[[151 138 130 121 123 129 124]
 [143 135 133 123 122 126 132]
 [156 138 120 121 118 135 127]
 [140 134 134 124 122 125 134]
 [154 139 129 120 122 130 123]
 [138 133 135 125 121 124 136]
 [157 140 125 119 120 133 122]
 [138 133 135 125 121 124 136]
 [154 137 117 123 116 136 129]
 [157 139 124 120 119 134 123]]
=>
[[138 130 121 123 129 124 151]
 [135 133 123 122 126 132 143]
 [138 120 121 118 135 127 156]
 [134 134 124 122 125 134 140]
 [139 129 120 122 130 123 154]
 [133 135 125 121 124 136 138]
 [140 125 119 120 133 122 157]
 [133 135 125 121 124 136 138]
 [137 117 123 116 136 129 154]
 [139 124 120 119 134 123 157]]

[[126 125 124 131 129 119 127 127 121 125 125 113 123 142 132 110]
 [127 128 126 128 128 126 128 128 127 128 127 124 127 130 129 126]
 [117 126 115 130 131 109 125 121 123 124 121  98 122 137 136 116]
 [123 127 123 128 130 121 126 124 127 127 125 116 125 131 131 125]
 [123 127 122 128 129 120 127 125 126 127 125 116 125 132 131 123]
 [127 127 128 129 129 128 127 127 127 128 128 126 126 132 128 123]]
=>
[[125 124 131 129 119 127 127 121 125 125 113 123 142 132 110 126]
 [128 126 128 128 126 128 128 127 128 127 124 127 130 129 126 127]
 [126 115 130 131 109 125 121 123 124 121  98 122 137 136 116 117]
 [127 123 128 130 121 126 124 127 127 125 116 125 131 131 125 123]
 [127 122 128 129 120 127 125 126 127 125 116 125 132 131 123 123]
 [127 128 129 129 128 127 127 127 128 128 126 126 132 128 123 127]]

[[125 138 153 130 120 127 143 115 114 118]
 [121 150 156 133 106 133 143 106 115 107]
 [127 130 143 128 129 124 143 123 117 125]
 [125 135 147 129 124 126 143 119 115 122]
 [123 143 152 131 115 129 143 113 116 117]
 [134 112 122 122 146 116 143 145 130 139]
 [127 130 147 128 129 124 143 124 118 126]
 [134 111 121 121 147 117 143 145 130 140]]
=>
[[138 153 130 120 127 143 115 114 118 125]
 [150 156 133 106 133 143 106 115 107 121]
 [130 143 128 129 124 143 123 117 125 127]
 [135 147 129 124 126 143 119 115 122 125]
 [143 152 131 115 129 143 113 116 117 123]
 [112 122 122 146 116 143 145 130 139 134]
 [130 147 128 129 124 143 124 118 126 127]
 [111 121 121 147 117 143 145 130 140 134]]

[[122 115 134 139 125 124]
 [130 131 139 125 120 116]
 [145 126 134 111 132 144]
 [125 127 125 153 131 129]]
=>
[[115 134 139 125 124 122]
 [131 139 125 120 116 130]
 [126 134 111 132 144 145]
 [127 125 153 131 129 125]]

[[128 128]
 [127 125]
 [129 133]
 [154 142]
 [128 128]
 [128 128]
 [130 128]
 [153 132]
 [128 128]
 [136 134]
 [136 137]]
=>
[[128 128]
 [125 127]
 [133 129]
 [142 154]
 [128 128]
 [128 128]
 [128 130]
 [132 153]
 [128 128]
 [134 136]
 [137 136]]

[[148 109 113 104 135 136 107]
 [132 125 121 130 128 150 129]
 [114 107 144 154 154 103 125]
 [126 114 115 128 125 135 130]]
=>
[[109 113 104 135 136 107 148]
 [125 121 130 128 150 129 132]
 [107 144 154 154 103 125 114]
 [114 115 128 125 135 130 126]]

[[119 127 132 124 122 116 121 127 133 126 125 123]
 [139 135 128 129 119 118 126 138 134 125 137 145]
 [128 128 122 129 120 127 131 129 128 129 133 123]
 [146 136 125 137 123 129 137 141 126 134 144 145]
 [134 134 131 130 130 125 129 135 132 135 135 138]
 [102 128 119 103 134 123 112 112 150 127 112 104]
 [117 122 130 121 120 115 118 128 121 123 117 118]
 [120 127 129 130 127 128 131 125 130 137 130 116]]
=>
[[127 132 124 122 116 121 127 133 126 125 123 119]
 [135 128 129 119 118 126 138 134 125 137 145 139]
 [128 122 129 120 127 131 129 128 129 133 123 128]
 [136 125 137 123 129 137 141 126 134 144 145 146]
 [134 131 130 130 125 129 135 132 135 135 138 134]
 [128 119 103 134 123 112 112 150 127 112 104 102]
 [122 130 121 120 115 118 128 121 123 117 118 117]
 [127 129 130 127 128 131 125 130 137 130 116 120]]
---
[[117 144]
 [125 139]
 [118 125]
 [150 154]]
=>
[[150 154]
 [117 144]
 [125 139]
 [118 125]]

[[132 133 120 132 111]
 [142 126 123 128 118]
 [122 124 128 132 143]
 [132 143 115 129 128]
 [130 127 134 120 153]
 [133 133 120 131 127]]
=>
[[133 133 120 131 127]
 [132 133 120 132 111]
 [142 126 123 128 118]
 [122 124 128 132 143]
 [132 143 115 129 128]
 [130 127 134 120 153]]

[[120 123 125 127 104 134 132 123]
 [113 114 137 123 142 128 132 133]
 [130 146 133 128 129 121 111 137]
 [139 118 116 132 127 133 142 116]
 [121 121 128 127 108 139 139 124]
 [147 138 125 133 144 127 129 128]
 [149 133 121 134 136 133 138 123]
 [109 119 142 122 133 130 130 136]
 [120 116 129 124 148 118 122 129]
 [129 110 119 129 128 132 143 118]]
=>
[[129 110 119 129 128 132 143 118]
 [120 123 125 127 104 134 132 123]
 [113 114 137 123 142 128 132 133]
 [130 146 133 128 129 121 111 137]
 [139 118 116 132 127 133 142 116]
 [121 121 128 127 108 139 139 124]
 [147 138 125 133 144 127 129 128]
 [149 133 121 134 136 133 138 123]
 [109 119 142 122 133 130 130 136]
 [120 116 129 124 148 118 122 129]]

[[130 122 147 154 136 139 110 116]
 [130 125 149 154 136 133 110 117]
 [130 122 149 154 136 132 110 119]
 [130 125 149 154 136 133 110 117]
 [130 122 146 154 136 140 110 116]
 [132 122 147 154 136 139 110 117]
 [130 124 150 154 136 130 110 118]]
=>
[[130 124 150 154 136 130 110 118]
 [130 122 147 154 136 139 110 116]
 [130 125 149 154 136 133 110 117]
 [130 122 149 154 136 132 110 119]
 [130 125 149 154 136 133 110 117]
 [130 122 146 154 136 140 110 116]
 [132 122 147 154 136 139 110 117]]

[[129 135 127 124]
 [135 114 119 126]
 [140 129 116 123]
 [120 119 139 126]
 [127 141 118 125]
 [118 122 147 132]
 [114 139 132 121]
 [112 140 137 124]
 [131 109 129 132]
 [138 134 118 122]
 [149 120 110 134]
 [139 134 112 126]]
=>
[[139 134 112 126]
 [129 135 127 124]
 [135 114 119 126]
 [140 129 116 123]
 [120 119 139 126]
 [127 141 118 125]
 [118 122 147 132]
 [114 139 132 121]
 [112 140 137 124]
 [131 109 129 132]
 [138 134 118 122]
 [149 120 110 134]]

[[116 124 129 119 134 129]
 [133 139 152 130 136 121]
 [125 141 131 143 137 118]
 [128 121 133 108 110 138]
 [127 131 118 129 141 123]
 [121 112 132 120 117 148]
 [131 117 114 127 138 138]]
=>
[[131 117 114 127 138 138]
 [116 124 129 119 134 129]
 [133 139 152 130 136 121]
 [125 141 131 143 137 118]
 [128 121 133 108 110 138]
 [127 131 118 129 141 123]
 [121 112 132 120 117 148]]
---
[[128 131 127 129 127 128]
 [134 128 116 126 127 130]
 [123 127 151 127 128 127]
 [128 125 112 132 129 127]
 [136 128 141 125 128 126]
 [123 127 120 128 129 127]]
=>
[[127 128 128 131 127 129]
 [127 130 134 128 116 126]
 [128 127 123 127 151 127]
 [129 127 128 125 112 132]
 [128 126 136 128 141 125]
 [129 127 123 127 120 128]]

[[129 108 114 145 129 116 129 119]
 [129 108 114 116 129 145 130 119]
 [129 108 114 111 129 153 142 119]
 [129 108 114 145 129 128 129 119]
 [129 108 114 145 129 128 129 119]
 [129 108 134 145 124 128 108 119]
 [129 108 114 145 129 107 113 119]
 [129 108 114 145 129 128 149 119]
 [129 108 114 145 129 128 153 119]
 [129 144 114 130 129 128 129 119]]
=>
[[129 119 129 108 114 145 129 116]
 [130 119 129 108 114 116 129 145]
 [142 119 129 108 114 111 129 153]
 [129 119 129 108 114 145 129 128]
 [129 119 129 108 114 145 129 128]
 [108 119 129 108 134 145 124 128]
 [113 119 129 108 114 145 129 107]
 [149 119 129 108 114 145 129 128]
 [153 119 129 108 114 145 129 128]
 [129 119 129 144 114 130 129 128]]

[[127 131 112 135 129 128 130 121 122 139]
 [125 128 126 134 133 123 116 132 122 120]
 [129 127 125 125 128 134 111 128 124 116]
 [126 125 118 120 124 134 134 111 129 154]
 [129 122 121 140 127 122 134 118 132 129]
 [127 119 126 132 130 129 119 128 129 121]]
=>
[[122 139 127 131 112 135 129 128 130 121]
 [122 120 125 128 126 134 133 123 116 132]
 [124 116 129 127 125 125 128 134 111 128]
 [129 154 126 125 118 120 124 134 134 111]
 [132 129 129 122 121 140 127 122 134 118]
 [129 121 127 119 126 132 130 129 119 128]]

[[150 130 140 129 134 138 120 138 129]
 [130 130 132 131 139 135 125  99 130]]
=>
[[138 129 150 130 140 129 134 138 120]
 [ 99 130 130 130 132 131 139 135 125]]

[[124 140 121 134 126 130 131 110 112 125 140 115 121 130 136]
 [113 104 107 108 128 123 126 115 124 132 116 145 136 136 101]]
=>
[[130 136 124 140 121 134 126 130 131 110 112 125 140 115 121]
 [136 101 113 104 107 108 128 123 126 115 124 132 116 145 136]]

[[ 99 136 124 125 128 121]
 [ 99 137 111 128 130 107]
 [ 99 111 127 120 127 132]
 [ 99 110 126 126 126 132]
 [ 99 121 128 130 128 130]
 [ 99 107 125 118 125 134]
 [ 99 137 110 130 130 105]
 [ 99 133 127 126 128 125]
 [ 99 106 125 113 123 134]
 [ 99 128 128 128 128 129]
 [ 99 137 122 125 128 119]]
=>
[[128 121  99 136 124 125]
 [130 107  99 137 111 128]
 [127 132  99 111 127 120]
 [126 132  99 110 126 126]
 [128 130  99 121 128 130]
 [125 134  99 107 125 118]
 [130 105  99 137 110 130]
 [128 125  99 133 127 126]
 [123 134  99 106 125 113]
 [128 129  99 128 128 128]
 [128 119  99 137 122 125]]
